In the rows, zero is written as 128.
Each named move below is a turn or a mirror, shown by a few rows before and after it. Which moves, in which order, take the first row of each later pair to the second? The first pair is answered.
move Z461:
[158 139 113 123 174 138 116 132 113 157 129 142 113 103 116 119 136 130
 117 105  92 133 159 145 169  65 167  89  95 121 150 108  88 152  99 141
 128 129 127 118 151 123 106 102 121]  ->  [164 136 106 124 163 135 113 139 105 151 136 135 116 112 119 124 134 122
 117 110  94 123 160 145 172  67 165  92  84 114 147 109  87 140 111 132
 133 123 129 121 150 134 103  97 111]
[137 150 125 139 118 136 129 132 115 119 152 128 146 148 143  99 125 147
 132 119 120 113 152 131 138 145 146 142 119 145 132 134 107 116 142 108
 129 112 138 124 128 133 126 116 120]  ->  [117 151 140 138 133 127 125 122 135 126 128 147 145 137 134  90 123 142
 132 104 117 124 159 126 129 144 134 132 137 160 131 130 105 126 108 125
 118 123 134 128 141 108 127 131 135]
[151 122 108 131 153 130 117 116  87 103 139  97 101 161 139 163 113 110
 171 143 144 169 119 158 137 103 134 115 125  63 120 119 163  98 155 155
 118 152 101 111  85 120 125 102 125]  ->  [119 121 136 138 177 121 117 103 114 120 113 126 101 141 125 144 117 100
 175 125 145 184 122 162 119 102 122  95 153  90 127 111 153 118 107 181
 104 172  96 114 101  81 128 126 153]
[186 105 162 122 159 134 134 114 110 139 172 124 116 115  94 117  80 149
  91 127 140 124 130 135 149 122 139 126 127 122 132 131 135 136 176 154
 156  99 133 112 108 115 140 101 100]  ->  [159 101 186 124 172 132 133 105 129 149 156 143 115 101  83 105  88 140
  89 114 138 133 132 136 132 121 128 115 157 143 140 120 125 149 143 171
 137 115 123 117 118  83 137 114 115]
move Z174:
[120 118 111 171 128 145 130 104 115  95 144 103 103  92 126 135 194 141
 199  98 173  98 111 113  93 167 145 115 107 114 136 152 143 111 150  88
 114  94 135 146 144  95 125 140 113]  ->  [119 117 118 170 137 144 128  96 113  96 149 108 100  90 130 131 190 138
 202  99 174  98 120 112  98 158 145 108 114 117 144 150 143 118 148  90
 111 101 138 145 146  83 125 132 110]
[141 118 134 141 154 142 133 121 109 130 140 111 131 131 130 127 116 138
 120 145 117 114 114 131 147 124 139 152 126 110 133 130 110 125 121 134
 136 117 134 123 140 103 126  94 133]  ->  [145 133 109 139 132 144 125 147 115 115 139 116 136 125 127 129 122 147
 113 141 115 112 105 129 127 143 137 159 114 112 126 135 111 117 127 126
 139 115 132 116 133 126 130 111 123]
[124 127 160 137 157 123 131 106 128 159 123 149 107 128 126 122 118 114
 142 120 124 128 136 120 141 112 117 124 132 139 144 116 139 152 117 138
 125 130 123 159 125 101 138 118 132]  ->  [132 167  99 125 114 126 118 167 149 130 122 153 129 119 121 128 122 138
 130 110 114 123 113 132  94 145 122 141 104 139 121 136 125 121 126 122
 128 114 136 138 126 146 145 151 112]
[141 121 148 151 197 106 110 135 132 110 102 164 113 132 152 143 135  83
 172 125 134 163 121  87 108 157 109 121 125 117 140 128 116 157 130 137
 137 133 126 135 149 134 126 120 116]  ->  [145 139 123 151 176 106 108 156 138  98 103 166 122 123 148 143 129  96
 171 122 132 157 115  85  87 173 111 122 114 117 129 132 115 143 133 139
 142 132 132 126 150 158 132 138 108]
move Z206:
[112 158 108 140 105 134 120 134 157 146 126 148 153 107 107 110 130 155
 126 129  95 131 126 126  76 154 129 128 140 178 130 160  82 128  69 125
 119 135 169 111 125 138 129 168 138]  ->  [112 148 147  90 106 114 128  97 129 127 109 121  99 154 121 147 133  97
 170 131 162 150 138 107 149 126 134  98 111 131 126 120 169 138 169 123
 102 158 113 160  70 175 121 159 133]
[149 105 128 160 145  87 166 158 136 123 141 119 115 112 135 130 133  81
 117 106 108 128 136 140 146 116 121 114 146 100  88 123 181 125 109 165
  81 150 102 137 186 149 103 126 122]  ->  [138 126 123 169 131 101 154 163 154 142 137 138 126  98 135 114 136 104
  97 101  93 124 139 142 113 128 123 114 145 127  96 140 157 128  91 156
  75 143 123 133 201 146 101 150 122]
[132  94 134 187 153 130 138 139 141 139 118  92 104 117 122 116 124 155
 127 163  99  82 137 154 141 126 124 122 141 120 132 125 115 141  67 152
 166 110 135 119 132 104 115  63 164]  ->  [101 147 135 166 103 142 114 135 177 182  98 140  85 143 148 122 139 160
 124 153  96  95 158 135 108 141 136  80 121 155 158 136 130 155 109 106
 120 115 148 142 109 137  94 127 168]
[136  93 140 144 162 132 143 131 101 122 126 122 125 120 126 117 114 148
 108 127 128 119 149 142 140 104 138 118 146 150 133 132 150 147 105 139
 115 133 132 120 137  78 147 112 130]  ->  [125 123 139 140 132 138 129 138 127 146 117 149 120 129 139 120 125 152
 100 123 122 120 152 134 119 116 149 103 138 169 147 140 151 151 115 116
  93 132 139 124 129  95 138 150 132]

Each pair is 2 to 3 moves apart.
[102 124 157 156 173 137 136  89 157 185 127 141 181 100  98 151 125 123
 143 123 130 133 171  83 156 128 151 108 138 195 116 120 146 122 136 138
 119 108 125 153 139 129  83 138 159]  ->  [103 112 153 165 180 138 137  88 152 178 134 130 185  98  97 145 118 124
 141 124 123 128 170  86 153 129 143 119 144 192 113 122 135 117 118 147
 130  99 128 146 153 112  87 121 158]	Z206 Z206
[155 107 130 135 140 127 121 115 112 123 141 105 104 157 133 113 125 112
 128 122 141 139 126 139 148 119 118 142 130 112 122  95 137 121 146 144
 148 125 124 123 141 111 135  97 122]  ->  [140 138 139 132 121 143 108 100 134 163 125 139  95 169 151 110 132 119
 122 117 140 140 136 132 131 135 125 115 129 146 147 101 139 138 159 118
 123 127 144 130 138 119 122 132 130]	Z206 Z174 Z206
[117 137 142 139 104 128 117  92 122 150 137 155 144 149 145 138 132 143
 133 127 122 125 132 115 126 133 134  98 132 135 150 130 140 114 138 122
 130 139 135 152 119 113 104 131 130]  ->  [110 138 117 138 109 112 123 120 137 126 128 150 160 118 119 135 138 143
 134 110 121 136 115 131  98 145 117 114 146 135 129 132 118 103  96 152
 142 143 129 141 138 103 118 139 132]	Z206 Z174 Z461
[107 125 155 112 131 125 128 109 137 151 109 151 117 130 135 130 143 112
 141 133 133 131 134 132 141 113 127 102 140 138 139 126 134 139 126 117
 104 145 118 144 119 123 131 141 152]  ->  [116 124 109 126 125 123 133 151 133 117 126 136 149 102 112 122 137 137
 123 126 113 121 116 147 109 133 124 136 142 133 108 133 106 111  90 136
 135 130 134 113 137 128 146 131 137]	Z174 Z206 Z206
[107 125 136 129 132 115 119 105 142 128 107 139 134 115 116 119 127 110
 127 100 151 131 116 122 123 126 116 126 156 135 123 117 131 132 110 138
 117 139 120 146 141 110 131 140 141]  ->  [141 103 136 148 133 131 123  93 111 134 146 122 138 127 124 120 118 120
 115 125 137 110 120 126 147 120 124 136 150 115 129 123 128 120 125 127
 145 119 140 134 141 107 127  97 125]	Z461 Z206 Z174
[117 150 104 153 112 115 113 183 114  93 140 120 112  85  89 156 155 140
  96 135 112 128 118 144  74 138  97 148 122 104 116 134 126 101 152 145
 114 118 169 107 149 152 131 153 127]  ->  [120 132 110 144 123 105 121 172  95  75 141  93 105  94  81 158 153 115
 112 138 132 133 118 138 101 125  92 146 117  80 106 127 144 102 164 162
 126 119 152 109 137 149 133 130 121]	Z206 Z206
[141 139  96 124 133 128 124 158 169  84 115 112 142  76  89 119 148 145
  97 132 128 132  85 130 135 141 100 143 151 134  93 130  97 114  93 180
 151 116 123 108 138 127 139 121 145]  ->  [138 179  88 106  77 130 105 159 179 105 109 138 123 105 114 131 159 147
  98 134 140 132  90 112 123 150 124 115 117 150 112 133 119 119 155 128
 121 112 134 126 114 177 126 168 134]	Z461 Z206
[ 82 143 127 116  93 126  96 120 148 109 128 154 160 107 140 127 155 102
 141  99 105 136 117 135  94 114  77 101 129 130 128 136 114 141 100 140
 127 148  93 104 149 146 164 107  70]  ->  [101 131 124 119  96 125 104 124 130  96 146 135 164 107 135 129 151  98
 144 111 106 128 114 142 108 107  73 109 127 116 120 135 116 131 103 142
 143 140  93  98 151 149 170  82  58]	Z206 Z461 Z206
[166  99  89 135 145 146  93 177  97  79 134  98 136 156  80 103  90 132
 122 106 123 117 105 152 167  89 113 170 130  88 111 143 118 117 133 131
 166 138 164 124 135 102 154  86  99]  ->  [143  91 129 142 172 139  94 148 117 105 115 122 124 139  74  97  96 119
 126  94 128 129 111 147 155  80 108 161 162 109 118 136 108 136  92 155
 150 152 154 136 146  53 152  96 128]	Z174 Z461
[123 101 142 135 121 129 126 110 108 147 126 121 118 158 134 140 104 158
 118 144 131 110 148  89 134 115 149 109 126 110 133 141 129 156 107 139
 173 139 142 134 127 109 127 100 132]  ->  [120 126 133 115 101 124 128 125 110 136 117 122 107 168 143 153 109 149
 121 135 149 109 141  80 132 125 153 100 104 102 127 136 148 150 137 124
 159 149 133 140 103 145 126 121 125]	Z206 Z174 Z206
[158  79  84 151 134 134 124  96 103 122 143  90 134 155  96 141  82 128
 141 112 122 128 125 145 142 107 156 135 122  99 142 168 146 132 115 158
 140 137 127 118 155 138 121  91 109]  ->  [126 117  88 151 102 145 104 105 151 152 115 145 140 147  98 131  98 147
 128  88 110 139 125 141  88 138 153 115 134 149 152 186 124 152  93 137
 106 146 143 111 163 146 116 160 121]	Z174 Z206 Z461
[120 141 100 140 127 141 134 155 131  74 153  93 116  95 118 123 123 108
 120 106 142 134  75 155 139 150 111 151 133 105  92 129 147 138  96 147
 167 127 135 109 132 120 135 125 123]  ->  [ 90 167 124 143 112 148 116 134 174 129 131 142 107 100 129 113 140 115
 116  98 127 139  99 147 115 164 125 115 139 157 120 136 140 168  86 128
 130 133 150 118 134 111 116 172 142]	Z461 Z174 Z206
[120 111 153 118 151 124 140 105 129 115 105 126 121 118 116 121 118 122
 136 117 141 145 126 127 124 110 108 134 166 123 125 102 122 148  96 164
 124 148 113 127 137  98 126 113 144]  ->  [113 148 127 121 121 133 122 127 162 126  98 154 137 114 118 117 122 142
 118 110 120 149 126 128  86 136 113 127 159 154 120 124  97 138  91 141
 115 138 134 113 139 117 128 155 141]	Z206 Z174
[127 100 136 145 140 125 125 112 120 185 150 154 125 134 146 148 122 141
 121 165 103 108 140 130 129 116 149 143 138 146 157 143  91 122 110 133
 118 150 167 131 145 115 116 126 142]  ->  [134 102 129 130 122 126 124 109 107 174 157 145 120 154 154 165 121 132
 127 176 113 109 147 125 146 107 149 141 115 130 154 133 118 117 151 112
 119 146 158 135 124 146 109 126 131]	Z461 Z206
[104 147 160 111 113  98 134 112 154 156  95 158  97 139 154 130 148  93
 152 115 167 161 138 109 123 132 122  94 140 135 141 120 165 162 149 125
  84 169  98 172 112 139 107 171 120]  ->  [108 141 127 149 120 120 132 149 170 168 117 176 144 100 134 102 137 135
 111 110 115 142 127 129  70 156 118 128 160 170 129 150  94 150  61 127
 103 148 140 127 157  99 115 173 119]	Z206 Z206
[122 129 139 113 116 136 119 111 131 147 130 127 119 145 142 142 135 121
 134 138 142 126 142 109 130 118 143 110 109 122 153 117 159 147 166  96
 107 121 129 152 114 137 125 145 127]  ->  [147 112  99 127 124 126 124 151 115 103 151  98 153 111 117 132 119 136
 121 141 124 119 118 125 120 130 133 155 114 101 116 131 131 118 122 122
 146 111 135 117 138 132 149 118 117]	Z206 Z174
[125 110 144 134 179 122 145 121  84 117 162 109 130 134 111 116 117 126
 123 135  92 124 101 118 149 107  92 154 139 124 114 111 116 112  98 147
 159 127 135 125 151 104 117  90 131]  ->  [ 92 175 120 115 121 126 119 145 147 137 125 165 130 143 124 118 134 133
 112 114  95 136 103 106  89 145  96 115 112 165 132 116 122 120 129 108
 118 127 149 135 126 153 102 176 131]	Z174 Z206 Z461
[123 163 108 140 111 132 109 128 152 165 106 178  98 105 134 112 107 124
 106 116 103 136 134 123 104 102  88 115 126 152 185 120 152 124 120 105
 125  89 161 140 154 125 138 190 127]  ->  [152 143 119 148 120 140 117 106 110 167 134 154  82 136 159 122  95 118
 106 143 113 123 149 120 146  87 101 113 111 129 195 113 171 119 162  83
 137  83 162 145 137 135 133 156 111]	Z174 Z461 Z174
[ 91 130 158 141 125 112 134 103 171 151  87 144 132 102 117 106 131 119
 143 109 147 150 122 127 126 132 135 105 161 178 148 111 130 157  85 157
 113 142 130 145 118  91 132 169 148]  ->  [111 114 122 144 131 101 152 140 146  99 104 105 152  78  97 106 117 123
 147 119 145 147  87 139 130 128 119 146 166 145 113 113 120 124  67 183
 152 130 120 118 134  98 151 134 126]	Z174 Z206 Z206
[113 133 123 154 142 125 108 144 152 111 125 157 132 124  82  95 128 112
 109 121 146 143 133 106 103 111 144 120 145 140 109  83 115 136  85 156
 129 174  70 160 109 101 110 147 142]  ->  [136 146  94 132 112 129 107 164 128  92 142 131 129 148 100 112 120 113
 112 132 156 133 128 100 120 116 158 122 106 109  95  87 140 112 152 127
 143 163  73 153  86 158 115 140 116]	Z174 Z206 Z461
[150 144 149  52  76 152 103 135  71 121 142 108 112 148 147 141  82 128
 173 122 135 169 140 144 139 147 165 104  87  96 128  84 167 111 175  76
  77 147  83 155 123 201 103 129 147]  ->  [137 165 130  92  59 173  91 163 124 158 142 154 154 104 135 110  83 181
 129 109  85 156 135 158  61 178 162 114 112 160 138 123  98 111  83  79
  78 133 133 117 169 167 109 162 160]	Z206 Z206 Z461
[112 174 185 133 146 103 104  97 124 152 129 146  80 171 160 159 157 100
 106 170 135 128 143  87 160 123 130  87 114 116 132 118 157 182 152 128
  42 140  77 224 124 152  95 138 138]  ->  [ 94 214 135 120 115  97  96 155 168 129 108 176 104 141 144 157 167 122
  90 141 126 134 119  95  94 151 119  94 110 136 107 138 137 164 128 134
  39 134  85 197 131 176 110 193 142]	Z174 Z461
[144  76 144 168 133 152 164 130  81 110 165  95 146 110 124 166 133 149
 104 174  99 126 148 164 180 135 130 121 127 116 117 104 146 152 127 128
 159 140 148 116 145 120 147  86 115]  ->  [ 96 118 165 159 108 162 146 117 140 163 124 165 140 110 137 160 152 154
  96 152  98 138 163 155 124 151 133  87 142 175 148 113 139 183 107 113
 106 151 157 132 144 115 125 161 135]	Z461 Z206
[ 88 124 175 122 148 108 124 101 177 165 106 179 131 127 121 135 124 104
 113 144 129 149 141 118 114 119 122  89 160 153 152 124 152 144 113 148
  84 148 121 138 132 102 129 159 168]  ->  [144 121 141 111 120 122 128 112 120 140 161 126 122 175 150 160 110 108
 116 177 128 118 139 121 163 116 143 105 102  94 145 125 184 114 207 102
 119 120 132 129 105 158 130 111 128]	Z461 Z174
[126 132 114 131 101 130 125 152 115 117 128 137 150 131 120 127 140 137
 119 132 104 107 130 117 103 150 128 131 116 137 121 135 107 123 118 119
 135 122 136 118 135 130 126 143 115]  ->  [113 120 156 136 124 131 125 114 111 145 124 147 129 151 128 121 140 120
 127 134 110 114 149 112 126 128 128 115 133 145 154 127 116 149 121 120
 127 129 127 134 141 100 116 132 127]	Z174 Z206
[161  90 125 128 114  84 136 148 114 123 134  99 132 159 115  97  75 137
 118 131 132 143 101 133 189 107 125 155 113  88 111 136 155  95 142 139
 168 123 138 113 127 140 115  73 103]  ->  [150 134 111 122  72 103 120 163 144 154 134 134 130 175 137  96  85 152
 105 131 121 138 108 126 160 128 144 140  90 112 125 145 155  96 168  96
 147 116 162 121 113 178 102 123  94]	Z461 Z206 Z461
[107 131 137 128 125 118 129 128 138 115 108 125 129 133 102 119 116 131
 128 104 111 129 118 119 114 129 131 121 141 130 109 136 110 132 114 134
 130 129 132 118 140 111 150 126 135]  ->  [119 131 139 143 124 134 129 124 136 135 124 131 129 140 111 116 113 142
 117 120  99 117 125 125 112 128 142 123 129 132 124 140 106 129 119 113
 133 115 147 116 138 112 143 121 131]	Z461 Z174 Z206
[151  95 121 129 116 125 149 126 151 137 112 141  96  95  99 131 129 119
  96 122 158  95 121 130 141 119 123 144 141 152 126 141  75 116  56 112
 159 100 184  73 145 106 134  92 112]  ->  [157 117  96  92  90 108 153 146 135  96 109 120  89 114 103 159 128  97
 117 117 194 105 109 125 150 124 121 138 104 123  98 130 125  95 130 105
 163 111 162  83 114 165 138 100  94]	Z206 Z206 Z174
[105 157 103 125  97 165 108 169 157 138  95 218 135 115 102 126  93 119
  82 104  71 131  75 155  86 135 122 125 143 184 123 139  93 173 142  96
  74 136 101 136  83 181 150 184 147]  ->  [129 110 109  89 122 129 132 160 105  76 101 150 114 133  96 160  82  71
 119 113 116 143  61 154 158 108 104 135 122 109  96 105 153 155 198 129
  97 151  47 159  54 193 158 130 136]	Z206 Z174
[ 95 152  62 107 158 173 109 145 108  91 183  85 148 129  96 134 147 106
 101 133 118 157 128 158  99 161  97 193 139 110 130 110 141 106 139 146
 112 155 116 148 154 156 106 127 116]  ->  [109 136  77 107 166 174 114 126  93  94 192  70 136 144 102 134 138 103
 109 140 124 155 140 156 128 154 104 194 134  99 144 101 153 110 152 139
 114 153 117 153 148 147 102 103 114]	Z461 Z174 Z461
[154 108 194 161 132 126 117 130 127 177 113 133 132 129 123 115 133 115
  93 125 146  85 155  96 119 165 120 110 170 150 143 161 131 179  90 173
  87 133  97 150 165 106 173  98 153]  ->  [155 117 175 173 120 138 115 140 134 177 128 138 139 120 121 109 128 131
  84 129 133  72 152  97 100 177 124 118 167 156 140 177 115 173  87 159
  95 124 119 140 169 116 182 100 146]	Z461 Z206 Z461
[156 104 142 125 146  92 134 139 116  92 128  97  84 145 100 155 136 110
 130 119 150 113 115 132 165  66 119 153 102 101  85 115 137  97 127 163
 155 130  95 119 120 138 136 107 133]  ->  [142 159 126 115  89 111 115 149 146 133 119 138  81 173 130 160 143 132
 115 114 138 105 130 117 131  93 138 124  75 141 112 136 143 105 173 109
 122 122 123 125 104 190 123 171 121]	Z206 Z461 Z206
